Here are some points, each followed by its number:
array([-16,  55, -45,  17,  64,  20,  58,  41,  -4,  20, -16,  19,  15,  30,  27, -16]) 0
array([  -5, -117,  -13,   23,  -10,   -7,  -24,   25,   -8,  -86,   43,   10,   64,    9,  -39,  -22]) 1
array([ 53,  47, -12,  29, -66, -32, -26,   9,  -4, -85,  68,  -7, -12, -45,  69,  25]) 2
array([ 125,  127,   90,   28,  127,  100,   44,   39,  -28,  127, -108, -127,  -36,  127,  113,  -93]) 3
array([-13, -48,  18, -78, -19,  60,  17, -61,  41, -10, -30,  -7, -29,   7, -19,  -7]) 4
array([-10,  -4,  55,  10,  30,  -2, -30,   7, -32, -31,  15, -13, -61,  30,   6, -49]) 5
array([-19, 127,   6,  67, -51, -66,  -9, -42,  41, -99,  65,  17, -22, -38,  14,  21]) 6
array([-10,  45,   0,   5, -23,  10,  -7,   7, -24, -30,  10,   0,  -1, -36,   7,  24]) 7
array([-19,  67, -11, -36,   2, -18,  15, -44,  68,  40,  -4,  77,  -3, -51,  26,  62]) 8
array([-14,  -2, -21, -21,   4,  27,  53,  33,  13, -28, -31, -12,  15,  12,  23,  18]) 9
array([ 25,  15,  -7, -11, -90, -10, -49, -13,  28, -52,  -5,  24, -16, -41,  67, -25]) 10
array([-19, -78, -19,  55,  45,  10, -36, -43,  20,  19, -33,  61,  -6,  66, -38,  -3]) 11
array([ -8,  96, -27,  56, -69,  18,  38, -55, -10, -29,  33, -69, -92,  32,  23,  88]) 12
array([ 42,  37,   7,  28,  -7,  35, -24,  19,  14,  17,  -7, -24,   3,  22,  12, -23]) 13
array([-44, -53, -18, -42,  28,   1,  52,  31,  -5,  37, -55,  32,  54,  52, -22,  -9]) 14
array([   2, -104,    1,    8,  -77,   21,  -37,   14,   -6,   -7,   -4,    1,   26,   25,  -16,  -28]) 15
array([ 15, 127, -25,  32,   4, -33,  26, -63,  -6, -14,  18,   7, -38,   5,  28,  49]) 16
array([-17, -93, -19, -37,  -3, -52,  27,  -3,   8,   1,  -2,  62,  29, -26, -54,   5]) 17
array([ 33,  22, -63,  42, -49, -35,   5,  74, -20, -31,  52,   0,  26,   3, -18,  25]) 18
array([  2,  96,  19,  -1,  48, -60, -13, -49,  28,  35,  37,  53,  18,   0,   2, -38]) 19
array([-38,  88,  -2, -10,  43, -17, -35, -42,  15,  44, -60,  21, -31,  68,  27, -53]) 20
array([  14, -112,    1,   -2,   37,   20,   59,   21,  -48,   10,  -25,   43,   21,  -20,  -83,   17]) 21
array([-10,  62, -38, -53,  -7,   3,  45, -22, -33,  -9, -16,   3, -11, -17,  27,  18]) 22
array([-27, -88,  74, -95, -34,  19, -32, -24,  33, -42, -93,  10,  18, -11, -49, -90]) 23
array([-77,  -1, -18,  14, -18, -47, -33, -22,  53, -36,  70,  60,  40,   9, -56,  38]) 24
array([  11,  -64,  -24,  104,   45, -106,  -49,   14,   54,    5,   99,   70,   54,  114,  -11,   51]) 25
array([  16,  102,   66,   14,   30,   52,  -38,   -1,    5,    4,  -45,  -90,  -70,   30,   68, -105]) 26
array([ -20, -125,   11,   14,  -19,    3,   -6,   -5,   26,  -86,    1,  -16,   12,   -9,  -46,   -2]) 27
array([ -28, -127, -104,  -83,   32,   38,   88,   46, -102,   95,  -86,   45,  106,   27, -127,   21]) 28
array([ 42, -40,  -9,  -7, -47,  20,  32,  68, -40,   0, -51, -53,  74, -65,  15,   9]) 29
array([ 35, 125,  56,  50,  40,   6, -90, -24,  65, -19,  86, -14, -70,  47,  78, -42]) 30
array([  18, -127,  -53,   -4,  114,   -9,   34,   74,  -40,   59,  -41,   25,  122,   37,  -63,    0]) 31
array([ 50,  89,   3,   9,  15,   7,  17,  40,  20,  24, -61,  16,   7, -22,  35, -32]) 32
array([ 39, -50,  51, -42,  33,  55,   8, -27,  43, -30, -21, -32, -12, -19,  10, -21]) 33
array([-62, -95,  50,  64,  52, -11, -56, -46, 102,  24,   1,  69,  11,  72, -69, -64]) 34
array([  0, -56, -87,  26, -21, -65,  34,   8, -27, -33,  67,   4,  54, -37, -10,  78]) 35
array([ -64, -127,   80,  -30,  -22,   46,   -4,  -38,  -36,  -31,   -4,  -46,  -40,  -11,  -30,  -59]) 36
array([ 18,  11, -22, -32, -39, -14,  62, -25, -12, -37,  13,  35,   9, -74,  11,  43]) 37
array([ 65, 127,  92,  -9,  32,  79,  -5,  -2,   8,  50, -94, -83, -24,  27,  37, -83]) 38
array([-34, 117, -52, -35,   9, -29,  42, -76,  22,  49, -33,  46, -35, -49,  73,  23]) 39
array([ 37, -49,  -9,  36,  26, -17, -32,  50, -19,  12,  32,  46,  75,   1,  31,  35]) 40
array([ 73, 127,  51,  50,  27,  54, -48,  -4,  -3,  17, -22, -81, -47,  53, 111, -41]) 41
array([-20,  21, -73,   6, -43,  -2,  61, -40, -58, -12,  42, -20,  -1,  67,  -1,  54]) 42
array([ 23,  39, -28,  11, -33,  -7, -33,  64,   1,  -6,  21,  35,  49, -57,  -6, -39]) 43
array([-62,  39, -39, -84, -12,   4,  40, -35,   4,  -5, -12,  -3,  -8,   7,  28,  34]) 44
array([ -1,  18,   6,  59,  10, -18, -34,  62, -28, -23,  36,  -3,  15, -49,  41,  44]) 45
array([ -60, -127,  -42,   46,   51,   63,   85,  -42,  -93,   46,   24,  -32,    0,   64,  -89,   59]) 46
array([ 23, 127,  14,  -9,   4, -27, -11, -12,  17,   1,  -1,  10, -48,   6,  70,  26]) 47
array([-45, -78, -55,  70,  49,   6,  15, -72, -11,  42,  19, -51, -38,  65, -42,  24]) 48
array([ 50, -26,  15,   7,  16,  60,  17,  44, -56,  26,   9, -36, -16,  46,  49, -28]) 49
array([  -3, -114,   30,    6,  -19,    9,    2,    3,  -55,    2,  -21,  -30,   12,   -3,  -19,  -24]) 50
array([ 33, -69,   3, -49, -47,  25,  42,  10, -18,  -8, -29,  15, -14, -14, -20, -74]) 51
array([ 22,  -3,  19,  25,   3,  38,  27,  48,   9,  -8, -33,  27,  -1,   1,  56, -47]) 52
array([ -7, -34,  44, -29, -31, -22, -18,  -1,  50, -26, -24,  41,  52, -17, -15, -62]) 53
array([ 10,  12,   9,  27, -10, -10,  20,  40,  13,  16,   0,  19,   8,  12,  24,  -6]) 54
array([ -28, -127,  -42,  -25,   74,   37,   76,    9,  -96,   53,  -34,   -7,   63,   33,  -70,   26]) 55
array([  3, -71, -30,  41,  10, -52,   1,  22, -28, -11,   6,  -2,  21, -10, -14,  52]) 56
array([  4, 110,   4, -21,  16,  12,   1,  17,  -7,  11, -16,  15, -25,  28,  37,  -2]) 57
array([117, 127,  15,  19,  12,  44,  31,  50,   0,   4,  28, -45, -50,  24, 100, -57]) 58
array([ 32,  -4,   2,   8, -30,  10, -22, -36,  18,  26,  -5, -32, -46,   1,   0,  27]) 59
array([ 27,  82,  26, -33, -44, -62, -86,  23,  65, -15,  -6,  61,  53, -59,  73, -28]) 60
array([-29, -65,  23, -35,   5, -28, -89, -25,  82,  16,  -8,  65,  32,  40, -63, -21]) 61
array([ -66, -127,   -8,   -6,   59,    8,  -10,   24,   -2,   71,  -51,   29,   85,   93,  -90,   -6]) 62
array([  26, -103,  -27,  -33,   38,   29,  -15,   40,   28,    6,  -59,   33,   65,  -16,   15,  -38]) 63
array([-41,   4,  21, -40, -51, -17,  -4,  52,  79, -48, -31,  22,  27, -51, -10, -41]) 64
array([ 32,  58, -11, 105,  62, -73, -15,  52,  -4,  23, 104, -14,  35,  94,  49,  31]) 65
array([ -78, -126,   21,    8,   36,  -24,  -41,   -9,   55,   48,  -48,   44,   18,   65,  -72,  -54]) 66
array([ -7,  -3, -25, -15, -35,  -4, -11, -24, -30, -66,  16, -18, -33, -35, -20,  33]) 67
array([  20, -103,  -59,   82,  -54,  -55,    5,   54,  -60,  -11,   73,   39,   48,   20,  -37,   35]) 68
array([ 24,  27, -46, -35, -73,  25,  36,  -8, -44, -27, -36,  44,  84, -18,   8,  19]) 69
array([-25,  58,  50,  13, -57,  16, -61, -53,  57, -40, -43,  13, -57, -31,  47, -65]) 70
array([ -6, -15,  -2, -58,  17,  15,  29,   5, -11,  79,   3,  15,  -6, -17,  -8,  64]) 71
array([-23, -67,   6,  -6, -14,  25,  46, -19,  -1, -43,   3,  10, -28, -20, -12, -20]) 72
array([ -76, -127,  -23,  -27,  -38,    8,  -11,  -22,   21,  -29,   -9,  -23,  -12,  -36,  -43,   -9]) 73
array([-19, -69, -43, -25,  48,  64,  45,  37, -57,  34, -47, -16,  27, -33, -64, -12]) 74
array([ -50, -127,  -19,   20,   -1,  -13,   16,  -12,   35,  -12,   28,    1,   63,   -1,  -58,   -4]) 75
array([-10, -47,  52, -18, -41,  33,   0, -52,  -1,  -6,   8,  -4,  -1,  -3, -35, -10]) 76
array([  30,    0,  -50, -100,  -89,   35,   79,   -3,  -13,  -62,  -49,   -7,   -1,  -64,  -24,    8]) 77
array([-19, -40,  29, -30, -42,  25,  -9, -58,  31, -13, -18, -63, -94, -28, -16, -15]) 78
array([ 33, 117,  22,  29, -35,   2, -28, -13, -25, -49,   1, -26,   4,   2,  36,  35]) 79
array([ 68,  68, -16,  16, -97,  21, -18,  44,   5, -96,  28, -49, -24, -84,  48,  53]) 80
array([-12, -63,  23, -25, -32,  26, -22, -26, -20,  10,  -6,  24,  -1, -45, -19,  15]) 81
array([-20,   3,   6, -23, -17, -46,  -2, -23,  34, -40,   7,  -8,   5, -32,  18, -11]) 82
New points follow, each followed by the number of its nearest point above by angle, seen from the average point of the numbered points.
array([-32,   2,  83,  56,  56,  -9, -65, -31,  26,  26,  26,   4, -23,  48, -64, -21]) 34
array([  0,  87,  -4,  15, -19,  -1,  16,  -8, -28, -46,  25, -44, -68, -31,  28,  57]) 12
array([-48, -79,  63,   3,  32,  32,   5, -40, -10,  17, -21, -34, -32,  32, -22,  12]) 36
array([  9,  28,  78,  42, -50,  -7, -17,  14,  -7, -71,  20, -23, -45,   0, -34, -44]) 5
array([-29,  85,  29, -16,  -5,  38,   0, -74,   6, -33,   0, -54, -59, -59,   7, -25]) 70
array([ 49,  63,  19, -20,  -5, -32, -52,  -3,  48, -60,   1,  31,  21, -16,  74, -32]) 60
array([ 27,  26,  30,  12, -60,  21, -26,  41,  19, -70, -10,  -7, -43,  -5,  24, -11]) 80
array([  6,  -3,  33,  32,  39,  29,   5,  36,  12, -33,  -6, -16, -17,   8, -33,  19]) 5
array([-15, 127,  -8,  -5,  -4, -32, -25, -30,  33,  -4,  13,   8, -37, -28,  76,   3]) 47
array([ -1, -14,  10,  12, -42, -31,  28,  19,  -2, -54,  26, -22,  47,  -1,  38,  17]) 2
array([ -5,  66, -10,  36,  -3,  27,  46, -34, -28,  -2,   9, -63, -11,  48,  11,  16]) 12
array([-60, -98, -16, -16, -48, -17,   4, -24,  -8, -26,  48,  -4,   8, -28,   2,  49]) 73
array([-24, -54, -17,   1, -62,  14,  40, -25, -12, -18,  44, -14,  14, -40, -54,  66]) 35
array([-41,  79,  41, -44, -58, -20, -49, -18,  58,  12,  -8,  48, -40, -16,  11, -60]) 70
array([ 66,  95,  82, -20, 112,  91, -44,  73, -64,  65, -50, -53,  -7, 127,  53, -72]) 3
array([-17, -64,  51, 106,  29, -42, -64, -91,  83,  20,  37,   3, -60,  74, -52, -72]) 34
array([ 18, -33, -14,  28,  -9,  26,  46, -17, -43,  -9,  32, -65, -27, -63,  17,  18]) 67
array([-26, -47, -19,  16,  18,  -5,  72, -55, -45,  42,  41, -49, -11,  24, -59,  23]) 46
array([-18,  33, -14,  -8, -37,  18,  -2, -31, -37, -10,  34, -17, -29,   3,   2,  20]) 12
array([-19, -20,  27, -55,  -8,  37,   0, -28, -17,  16, -81,   5,  -1, -39, -52, -39]) 23
array([ 25, -28,  -7, -64, -16, -14,  16,  39, -19,  -9,  13, -25,  38, -48,  60,  23]) 29
array([ 19, -81,  10,  24,  49,  11,   4,  40, -28,  47, -42,   7,  54,   5, -17,  -4]) 31
array([ -11,   62,  -29, -121,   23,   -9,   21,   11,   13,   43,  -39,   62,   61,  -47,  -33,   -5]) 8
array([  -2,   95,  -16,  122,   25,  -55, -120,  -14,   79,  -25,   68,   28,  -55,   87,   24,   -4]) 30
array([ -8,  32, -45,  88,  23, -39,  21,  12,  34,  -6,  11,  62,  38,  32, -14,  62]) 25
array([-47, -12, -18, -26, -18, -10,  11,  -7,   8,  32,  15,  35,  11, -18, -37,   8]) 17
array([ 24,  82, -27, -21, -11, -50, -28,  17,  30,  14,  -6,  38,  24,  16,  12,   4]) 60
array([-13, -83,  12, -35,  51,  33,  22,   4, -29,  52, -32, -10,  16,  19,  -6, -19]) 55
array([ 25,   0, -42, -13,   2, -76,  20, -28,  22,  -3,  15,  12,  -5,  28,  39,  36]) 16
array([-56, -10,  25,  59, -20,   2, -44, -35,  48,  -8, -18,  19, -37,  42, -49, -46]) 34
array([ 30, -24,  28,  -4,  12,  28,  29, -24, -36,  -2,  17,  15,   7,  32,  13, -38]) 49
array([ -1,  43,  -8,  -4,  18,  21, -16,  17,   6,  -6, -25,  -9,   5, -29,  18, -33]) 32
array([ 82, -56, -18,   8, -36,  28,  50,  54, -63, -16,   3, -58,  41, -61,  28,  40]) 29
array([ 29, 127,  11, -13, -39,  49,  -1,  -9, -39,  -6,  -7,  14, -10, -92, -13,  44]) 7
array([  68,   79,   33,   32,   68,   95,  -18,   34,  -39,   78,  -35, -112,  -54,   99,  102,  -36]) 3
array([-29, -57,   7, -21,  16,   7,  22,  -3,  -4,  32,  -5, -17, -25, -24, -19, -37]) 36
array([-11, -38,  -4, -22, -14, -46,  -6,  16,   6, -17, -18,  69,  14, -44, -35,  15]) 17
array([-24,  12,  -8,  -1, -12,  -5,  17,  74, -10, -36,  28, -50,  -3,  -1,  -8,  43]) 18
array([-41,   6,  49,  49,  16, -28, -18, -37,  20,  15, -51, -44,  -9,  28, -53, -38]) 34
array([  30,  121,  -20, -101,  -20,   -6,   63,   51,  -32,   48,    5,  -37,   12,  -92,   49,   67]) 22
array([  59, -127,   14,   12, -103,   14,  -17,   58,  -43, -113,   26,    2,   29,  -40,  -64,  -29]) 1
array([ -6,  24,  36,  32, -54,   6,   3, -60,  42, -55,  11, -19,  -6,  -3,  25, -25]) 70
